One turn moves each row of this set onto another row. After a few examples, where does it send each row asked below?
k205: [  0   8   5  -6 -11  -4 -23  -5  42 -13   9   0   8  -8  10  -1  14  -9
  13]
k712: [  4   7  -1  -5 -17   1 -19  -4  33 -10   3   4   9 -22   7 -11   2   1
  12]
k520: [-18 -13  17 -16  -5 -10 -15  -2  32 -17 -13  -5  24 -23   3  17  11   6
   2]
k80: [ -6   1  -2  -2  -6 -19   7   4  18  -1  12 -29   7 -10   4  23   6  15
 -32]
k658: [-17   0  32   9   5 -26  -4   8  -1  -2  -3 -26   6 -13   3  21  11   0
  -1]
k693: [ -3  10  27   0  -3 -26 -13  18  10   4  -3 -26  13 -36   5  22  18  11
   5]
k508: [-12  -3  16  27 -16 -12  -5 -10  24 -35   5  -7  22 -29   5  17  10   1
   9]
k698: [-15 -13  10   0  -7  -4   2 -10  13   4  11 -17  -8 -18  10   9  -2  16
 -26]
k786: [-10 -13   4 -11 -14 -15 -12 -11  18  11  13 -17   0 -26  12  14   1  22
 -22]
k52: [-16  23   7  17 -12   6   0  -7  21  25   0 -25   1 -11   4  18 -12   8
  -2]
k506: [ -3   2  12 -22  -3  -7 -13  -1  40  -8   6   1  16 -22   3  14  22   0
 -12]
k863: [-18  16   8  24 -16 -13  -4  -4  32 -16   3   2   7 -12   1  23 -14   3
 -24]
k750: [-10   2   3   9 -10  10 -16   7  31 -17  -1  -4  10 -17   0  -8   7 -18
   2]
k26: [-12  -3   7 -11 -10 -14  -1 -17  12  16  10 -31  -1 -14   8  19  10  15
 -19]
k453: [ -3  13  14  26 -18 -32  -6  -4  24 -21  -9  -5  21 -27   3  30  10   1
  10]
k192: [ -5  18   5  12 -21  -8  -4 -12  14   9  10 -32  -3 -16  10  -5  21  10
  19]
k467: [ -5   4   4  16 -17 -17   1  -2  15   0  -9 -25   2 -14   8   0  28  12
  27]
k620: [-10  14  30   9  -2 -25  -4  -5   1   8   5 -36  13 -23   9  23   7   3
  10]
k548: [-16   8  33  14   0 -29 -15   4   0  -6  13 -25  16 -14   5  22  -1   5
   5]
k163: [ -3  13  -5  14 -20 -13  -7   2  14   0   9 -24   7  -5   1  -6  30  10
  18]
k403: [-14  21   7  22 -13 -13   0  -4  49 -16   4  -3  15 -10   6  29  -3  -2
 -13]
k875: [-10  10   3  22 -12   9   5  -3  26  15  -8 -15   5 -22   9   8 -16  14
  11]
k646: [ -6  -3  11 -24  -3 -16 -16   3  22 -11  -3  -1  14 -10  -4  11  21   1
 -12]
k789: [ -2  10   8  24 -30 -12 -22  -5  18  -1   7 -16  -5 -22  12   8  14  20
  26]
k35: [ -7  13  24  24 -14 -26 -14  -7  35 -20   5  -1  15 -28   7  35  12  -6
   1]
k476: [-28   1   1  17 -20 -13  -5   1  42 -17 -15  -7   6 -15   1  22   4  -3
 -22]
k734: [ -6  11  -2  13 -10  10 -11   1  23   7  10 -17   4   4   6  13 -22  10
   3]
k435: [ -9  19  -4  23 -15   1  -1   6  29  23  -8 -16  13 -21   1  20 -12  10
  -1]

k52 moves to k192
k712 moves to k453
Now find these:
k548 moves to k786
k506 moves to k403
k698 moves to k875
k520 moves to k476
k789 moves to k693

